In the rows, zero is written as 128.
The rows of M fall into 3 groups, and each row is roughly a mix of its group's hidden directions; one row fits no group.
M, 129 rows:
[[141 112 108 181 120 103 110 150 168 141 130 120]
 [169 105 127  87 116 159 157 139 149 109 124 114]
 [ 74 133 124 132 136 152 159 115 162 143 153 116]
 [138 113 156 105  93 127 104 143 125  71 129 126]
 [137  96 112 151 154 102 152  87 102 139 133 151]
 [116 144 155 150 132 160 105 126 174 127 164 112]
 [133 112  96 100  71 124 151 118 132 140 144 108]
 [138 110 110 148 155 117 144  61 120 122 117 123]
 [119 113 122 157  77 170 116 159 136 138 132 138]
 [156 154 112 157 110 115 128 105 144 167 137  90]
 [161 151 103 175 139 109 104 143 125 140  98 115]
 [143 165 131 164 104 171 110 130 137 160 136 117]
 [121  86 149  98 139 123 137  95  86 117 146 144]
 [149 140 101 117 118 149 113 172 112 177 136 130]
 [163 126 123 114 133 136  80 155  90 132 120  99]
 [113 116 102 113  85  97 123 153 139 109  95 103]
 [133 130 104 104 123  83 104  84 110 100 123 128]
 [112 171 149 104 107  90 132 146 102 158 123 122]
 [ 85 105 137 126 136  79 127 108 153 113 103 119]
 [147 115  99  92 107 129 132 105 109 103  98  91]
 [140 147 136 117 147 175 126 161 110 138 172 143]
 [143 141 128 126 106 165 170 113 104 135  84 122]
 [117 110 159 161 166 109 105 121 149 119 166 134]
 [126 127 117 119  82 146 108 163 117 161 162 113]
 [113 112 138  82 118 141 159  89 127  95 109 134]
 [101 133 153 105 141 110 119  81 168 112 127 108]
 [122 133  92 181 120 119 131  99 159 130 154 117]
 [102 127 132 171 138 146 145 179 115 121 103 143]
 [125 181  99 126 150 148 121 159 103 154 118 126]
 [129 114  77 138 156  99 126 118 101 147 157 108]
 [123 136 169 132 101 115 105  74 155 129 130 122]
 [169 107 129  86 100 114 120 108 165 122 138 125]
 [177 131 131  91 121 159 151  97 135 104 126 124]
 [111 137 148 143 142 126 101 191 147 136 151 126]
 [165 113 124 103 119 169 142 177 127 131 147 125]
 [131 135 127 135 187  94 112 105 126 110  98 115]
 [110 160 126 128 125 158 116 141 148  67 123 113]
 [ 96 122 168 158 112 103 152 157 118 138 109 151]
 [147 106  89 134 165 106 143 165 156 122 135 111]
 [ 86 114 117 150 135  98 128 136 108 116  78 143]
 [119 149 158 123 102 163  97 137 169 115 147 112]
 [132 110 171 107  99 142 149 138  83 138 117 150]
 [ 83 114 129 117 149  90 142  87 132 103 120 141]
 [118 146 107 155 141 125 141  78 152 163 143 107]
 [126 137  89 116 137 128 152 154 121 121 106  71]
 [160 133  94 113 116 132  98 142 161  90 136 103]
 [132 142 144 102 152  94 135  86 118  99  94 140]
 [120 154 138  77 106 132 171 139 130 112 139 105]
 [106 125 119  74 138 158 150 128 101 107 152 144]
 [137 100  94 145 147 114 156 181 133 134 111 119]
 [134 124 131  92 110 101 104  93 155 100 129  94]
 [107 104 151  83 104 171 139 135 146 108 134 132]
 [152 108 149  90 107 166 145 119 159 112 151 128]
 [112 144 153 114 115 137  96 161 158  92 121  98]
 [103  91 151  87 119 112 172 136 123 138 122 112]
 [162 140 135  90 111 152 121  85 162 141 130 128]
 [148 115  73 129 129 115 132 171  95 132 138 133]
 [121 123 132 155 119 167 115 168 147 146 171 114]
 [150 129 124 143 130  92  92 157 155 151 139  91]
 [137 104 115 168 120 113 145  88 143 166 149 145]
 [148 124 123  87 147 127  95 131 126 109 122  73]
 [134 142 107 140  92 170 101 153 147 163 128 122]
 [148 141  68 169 120 137 126 125 149 136 146 122]
 [112 108 123 116 186 140 152 148 104 148 105 139]
 [127  84 135  99  96 119 127 124 164 116 166 129]
 [105 113 141 149 111 151 125 194 125 107 131 123]
 [126 156 128 128 123 114 148 182 151 157  98 144]
 [ 96 106 172 135 133 105 103 130 174 124 140 130]
 [122 184 153 132 128 154  93 108 106 144 132 124]
 [129 128 178 160  87 114 126 109 137 160 118 129]
 [162 118 168  93 124 129 112 100 157 105 150 128]
 [155 130  87 126 136 156 152 173 137 141 125 100]
 [104  98 132 153 160 160 157  94 129 123 130 156]
 [145  90 139 167 115  81 116 147 141 138 136 144]
 [106 184 119 148 120 146 121 163 144 103 115 118]
 [142 113 115 139 174  98  85 157 111 139 119 124]
 [158 134 110 137 122 150 106  70 139 146 151 111]
 [104 147 111 100 123 185 114 125 132  95 110 130]
 [117 137 153 117 127 116  90 116 168  86 118 100]
 [107 117 117 135  65 140 130 163 153 130 137 118]
 [113  91 133 139 143 116 154 164  97 129 121 171]
 [114 140 154 131 133 146 150 169 162 128  84 146]
 [120 102 163 167 100 114 142  90 154 137 132 135]
 [143 107  98 133 154 135 163 146  85 152 151 119]
 [111 136 146 185 149 165 106 141 150 124 125 131]
 [118 168 146 126 106 163 113 172 150 149 133 140]
 [147 129 155 136 180 158 126 131  89 127 140 151]
 [152 118 107 152 160 122 164 176 125 149 127 120]
 [190 140 145 139 105 131 105 110 148 140 150 118]
 [ 99 112 140 136 179 147 152 115  95 152 115 135]
 [ 86 126 163 145 150 161 132 109 120  93 116 113]
 [ 78 129 157 148 127 135 149 137 132  80 120 139]
 [124 147  92 110 128  92 136 105 100 155 166 126]
 [136 126 120 155 145 166 151 127  84 131  96 156]
 [ 79 124 108 137 129  93 127 157 121 158 119  99]
 [169 129  95 141 124 134 119 144 182 149 116 122]
 [111  95 104 139 124  93 144 120 130  90 105  91]
 [101 113 139 143 135 122 149 185 108  94 112 125]
 [122 156 138 157 189 143 142 114 124 118 101 127]
 [107 135 173 141 154  99 108 110 159 102 136 144]
 [138 148 115 149 127 116 147 121 145 197 122 140]
 [106 142  86  96 141 144 113 165 159 121 108 126]
 [127 125 129 156 100  87 143  98 164 158 142 119]
 [125 167 141  94 124 140 105 137 144  97 114  86]
 [155 131 125 129 130 160 129 155 173 146 164 102]
 [123 136 107 101 131 123 102 131  83  85 155 110]
 [137 134 104  98 117 128  98 162 137 121 118  74]
 [136 131  70 111 169 112 138 149 126 110 121 108]
 [167 126 107 144 108 102 117 117 136 185 139 124]
 [111  97 154 139 117 110 103 120 162  92 160 110]
 [ 82 167 137 152 141 124 162 139 123 157 113 140]
 [113 183  85 125 153 147 138 145 117 141 132 138]
 [106 112 113  76 155 116 144 164 111 124 143 112]
 [147 123  94 115 121 164 155 167  92 133 137 140]
 [151 112  99  84 106 104 120 109 106 115  97 110]
 [123 110 142 141 157 175 101 123 113  91 114 103]
 [131 122  86 133 118 167 124 186 122 128 127 130]
 [106 124 135 116 118  97 122 134 169  96 144  83]
 [ 87 140  95 130 166 104 169 126 128 141 138 130]
 [159 151 107 134 162 107 124  87 153 106 114 110]
 [131 133 148 105 118 136 134  71 171 117 145 110]
 [135 123  92 117  71 152 122 141 142 151 135 103]
 [144 116  90 141 121 111 109  81 152 162 139 115]
 [122 134 130  87 116 125 151 124 140  91 138  75]
 [110 126 125 119 143 167 128  92 138  72 142 124]
 [152 133 102  89 118 120  84 141 129 130 110  89]
 [140 156 117 101  97  89 143 160 154 149 125 143]
 [ 84 145 154 104 145 106 131 125 101 113 124  88]
 [173 143 121 132 136 184 124 128 146 102 135 146]]

Here is one row of each group, with its name. Which group are the others in?
[101 101 150 158 144 150 164 110 154 121 115 156]
<41>
[116 123 112 134 126 104 166  77  98 117 111 150]
<2>
[120 164 123 136 159 153 122 139 145 108  96  83]
<12>

[100 125 172 102 121  97 149 154 146 112 102 118]
<41>
[114  96 161 160 122 124 151 119 105 155 124 168]
<41>
[144 153 125 140 192 119 125  97 122 151 119 137]
<12>
[142 124 124  92  90  86 139 105 153 128 155 138]
<41>
[144 122 123 146  94 168 115  96 116 142 105 166]
<12>
[187 149  85 132 124 156 135 119 122 117 124 123]
<2>
[158  92 106 134 106  76 126 141 153 137 141 123]
<41>
[104 147 160 130 102 110 119 147 164 145 146 168]
<12>
[ 83 140 108 146 162 115 169 105 143 142 135 124]
<41>
[125 113 117 135 108 150  97 180 140 124 143  89]
<12>
[ 89  99 110 120 116 111 119 181 106 138 141 135]
<2>
